Here are some points, one per row:
 36 -37  -3 -10 -21  -6  10  54  31  32  -7   3 -24  36  16  11  48  29  12 -41  57  -6  -1 -50  14 -48  20 -16  23 -15  26 -16 -17  -6 -14 -21 -28 -53 -54   6  23 -91  61  21 -45 -34  27 -35 -48  38  71
 -6  14 -38 -52 -22  61 -40 -16 -50  -9 -32  18  36  19  -5  38  11  -4 -10  38  13  17  36  27  53  39  -3  62  49 -11  64  22 -87 -23   4  34  72  14 -30 -38  -8  30  29   7 -19  17  -6  30   7  60   7
 -31   -8  -25   25   58   10   31   41  -29   -3   30  -52  -21   26   82  -22   21 -101    9   35  -12  -60  -50   28   10   -6   34   45    6  -62  -16  -20   27   -8   40  -12  -38   42   13   18  -12   34    4    6  -35   35  -42  -33   35   40  -15
  6 -27   9 -10  18 -50   3 -42 -29 -45  17 -89 -10 -24 -13 -30 -48  11 -27  37   3  11 -48  25  -6 -31 -17   5 -44  33  -1  18  -5  64   1   3  13  34  57 -31 -56  63 -18   3  24  73  36  26  13  41 -10
 16 -21 -12  27  42   2  15  -3 -26 -39 -26  30 -51  28  48  -7  -2 -16   7 -10 -30 -17 -29 -69  25   7  37   3  34   0 -40 -74 -22   1  29  22 -30 -18 -27 -42  -5  11   8   0  -6 -49 -31  13  15 -21  28
 15 -47  19 -51  36  24  32   4 -41  29  17  12  -6  29  -1  -5 -69  48 -43  -3 -21 -35  14  10 -32  14 -80 -33  67  69  18  23  61  32  15 -31 -29 -14  19  52  -4  18  49  63  22  32 -39  27   4 -13  12
-39 -43  -7  -2 -12 -12  -8  47 -32  49   3 -73 -43  14   6 -22 -13  23  25   5  -8   8  -1 -20   2 -62 -18  -6 -44  68 -30  57  51   2  -3  10 -51  46  70 -13  46  21  14  -2  -5  -3 -14 -19  -9 -63  24
-39  32  19 -39 -19   5  36  13 -13 -35  -3  55 -57 -42  14  44  44  61 -15 -22  20  -2  23   7 -30  38 -11  -7 -19   4  -6   6 -49  -7 -13 -24  30 -62 -25  22   4 -41 -89 -42 -53  13  26  -6 -34  38 -17
 19 -16  36 -27  53 -22  29 -21  53  56 -28  -9 -36 -14 -37 -20 -59  82  25 -43 -27  70   0   7  60 -53  10  -3 -36  46  -1  27  19  24 -54 -18 -56  42 -33   4  28  25  10  17 -31  26  65 -24  -3 -59  59
 21   6  88   2  -2 -14 -13  11  49  56  -7 -24  39 -25  19 -17 -11 101 -50 -11  61  46  37 -67 -49  20 -17  53  -6  68 -13 -16  24  32 -17 -49  -1   8  -5  23 -19 -35  37 -12  59 -11  58   4  16 -57 -36
 -24   39  -34   76  -49   20   26    3   41   -8  -32  -17  -21   41  -20    8   28  -47  -29  -62   36    4  -25   11   38  -41   38    3  -21  -31  -44   44  -34 -101   56  -45   17   44  -39   -5   25  -16  -45  -10   34  -41  -28   21   58    0   -3
 -7  10 -35  11 -49 -40   7   8 -32 -41  -2  23 -33   0  20 -39   7 -78  52  24  -5 -23 -18  42   9   1 -14  -5 -14 -52  -8  -5 -32  -1 -45  27  30   8 -16   6 -11  -4  41 -61   9 -33  43  -8  41 -36 -35
-40  70   2 -34 -20  20 -81 -23  13 -11 -15   7  -9 -34  -7  -2   3 -28  16  21 -33  23  31   2 -45  22  -3  13 -49 -29  47  29 -14  -3 -33 -60  18 -22  -4  42  -5  14 -31  22  26 -68 -59  -8 -11  23  33
-27   7 -59  56  35   0  30  26   8  30  22  14  39 -46 -62 -23 -52 -14  59  -2  53  46  20  14 -71  12 -46  17 -14  38 -20  -2  45  -6  -7  56  70  -5  15  34 -11  16 -21 -28  47  -3  15  57 -28  17   3
  3   1  -7  -8  -1  54 -37  29  -7  -9 -10  17 -14  16 -47  55  28 -43 -34 -20  -5   4  16   0  33  -5   4   7  27 -85 -36 -77 -35   0  22 -18 -21 -17 -53  16 -12 -74 -10 -45  34 -12  59  32   7  10  21
 14   2 -39  -5 -57  18  18 -18  56  23 -23 -32  23   6  93 -15  13 -38  -6  -8 -22   6 -33  -2  75  13  -8 -56  23 -25 -21   1  -4  24  34  50  -6  35  67  31  11  49 -51  28 -28  15 -27 -31 -16 -51  -9
 60  17  20 -30  24  15  28  23  27 -64 115  37  56  12 -55  61  -4  39 -50  13 -10 -17 -56  45 -71 -21  28 -38  87  19  32 -12 -16 -19   4 -15  -3 -50 -64 -38 -20 -66   9  24 -37 -14  47 -25   9 -80  -2
 25   5  28  66  13 -53  23   1  13  31  21 -40 -54   2 -29   0   3  -7  21  97 -46  43   3  -8 -19  -3 -54 -30  15  53  -7  25  41  32  27  14  16  32   7 -25  56 -40  55   2  35  22  39   9  28   0  34
-23  38  44 -41 -28 -37 -59 -36   2  34  -5  -8   7  17  33   0  27 -41  34 -46   0 -13 -11 -19 -12  -9  -6   9  15 -68  54  -2  14 -28  -6  -9 -29 -22  55  31  35   8 -19  17 -20  32 -67   4 -12  -1 -20
  67   15    7   34  -38   25   15  -16   10  -28   35   40   67    5  -30   -9   37  -17   11  -23   -5  -13   38  -19  -14   52    4    8  -82    4   17  -21 -101  -19  -24   48  -11  -56  -21   -8   -5  -36   -9   17   -4  -13   -6    3   -6   36  -44
-24  22 -22   2   9  35 -32 -58  -5 -17 -22  73  61 -37  21  15 -17  -8 -33  44   4 -60  26  -1  34  30  47  23 -33 -32  44 -28  26 -20 -37  14   4 -75  -7 -33  31  49 -40 -11  11  25 -75  -3  24  61  -4
-22 -40  19  34  14  -1 -33  -5 -24 -59 -78  51  12 -16 -14 -20  39   1  12 -19 -23   7   8  25  29  23  54 -27   9 -44 -45  31  88  -3  67  28  39  10  61 -25 -70  -9  64  16 -53  -4 -38 -41 -52  -1 -81
  0 -38 -11 -22  15 -55   1 -24 -14  29  28 -35  41 -14 -34  -2 -34  46  13  -3   0 -40  20  12 -32   8   0 -30   9  53 -13 -12  19  33 -46  -4  -4  78  17 -27 -20  74 -48 -32  38  -7  16   8 -38  18 -16
Along one direction, these points spread out more than along any other. Take the direction at right angles to it along which they spread out most. Then take the direction at right angles to both along which they spread out most. Go by this last direction. How many in every 100 of the points above lie lower along it than each point below? Answers are rounded to whole numbers. More than half of the points above lie lower than the first one.
 15 -47  19 -51  36  24  32   4 -41  29  17  12  -6  29  -1  -5 -69  48 -43  -3 -21 -35  14  10 -32  14 -80 -33  67  69  18  23  61  32  15 -31 -29 -14  19  52  -4  18  49  63  22  32 -39  27   4 -13  12 39
-27   7 -59  56  35   0  30  26   8  30  22  14  39 -46 -62 -23 -52 -14  59  -2  53  46  20  14 -71  12 -46  17 -14  38 -20  -2  45  -6  -7  56  70  -5  15  34 -11  16 -21 -28  47  -3  15  57 -28  17   3 4
  3   1  -7  -8  -1  54 -37  29  -7  -9 -10  17 -14  16 -47  55  28 -43 -34 -20  -5   4  16   0  33  -5   4   7  27 -85 -36 -77 -35   0  22 -18 -21 -17 -53  16 -12 -74 -10 -45  34 -12  59  32   7  10  21 78
 -7  10 -35  11 -49 -40   7   8 -32 -41  -2  23 -33   0  20 -39   7 -78  52  24  -5 -23 -18  42   9   1 -14  -5 -14 -52  -8  -5 -32  -1 -45  27  30   8 -16   6 -11  -4  41 -61   9 -33  43  -8  41 -36 -35 52
-24  22 -22   2   9  35 -32 -58  -5 -17 -22  73  61 -37  21  15 -17  -8 -33  44   4 -60  26  -1  34  30  47  23 -33 -32  44 -28  26 -20 -37  14   4 -75  -7 -33  31  49 -40 -11  11  25 -75  -3  24  61  -4 0
 -6  14 -38 -52 -22  61 -40 -16 -50  -9 -32  18  36  19  -5  38  11  -4 -10  38  13  17  36  27  53  39  -3  62  49 -11  64  22 -87 -23   4  34  72  14 -30 -38  -8  30  29   7 -19  17  -6  30   7  60   7 17
-39 -43  -7  -2 -12 -12  -8  47 -32  49   3 -73 -43  14   6 -22 -13  23  25   5  -8   8  -1 -20   2 -62 -18  -6 -44  68 -30  57  51   2  -3  10 -51  46  70 -13  46  21  14  -2  -5  -3 -14 -19  -9 -63  24 74
  0 -38 -11 -22  15 -55   1 -24 -14  29  28 -35  41 -14 -34  -2 -34  46  13  -3   0 -40  20  12 -32   8   0 -30   9  53 -13 -12  19  33 -46  -4  -4  78  17 -27 -20  74 -48 -32  38  -7  16   8 -38  18 -16 9
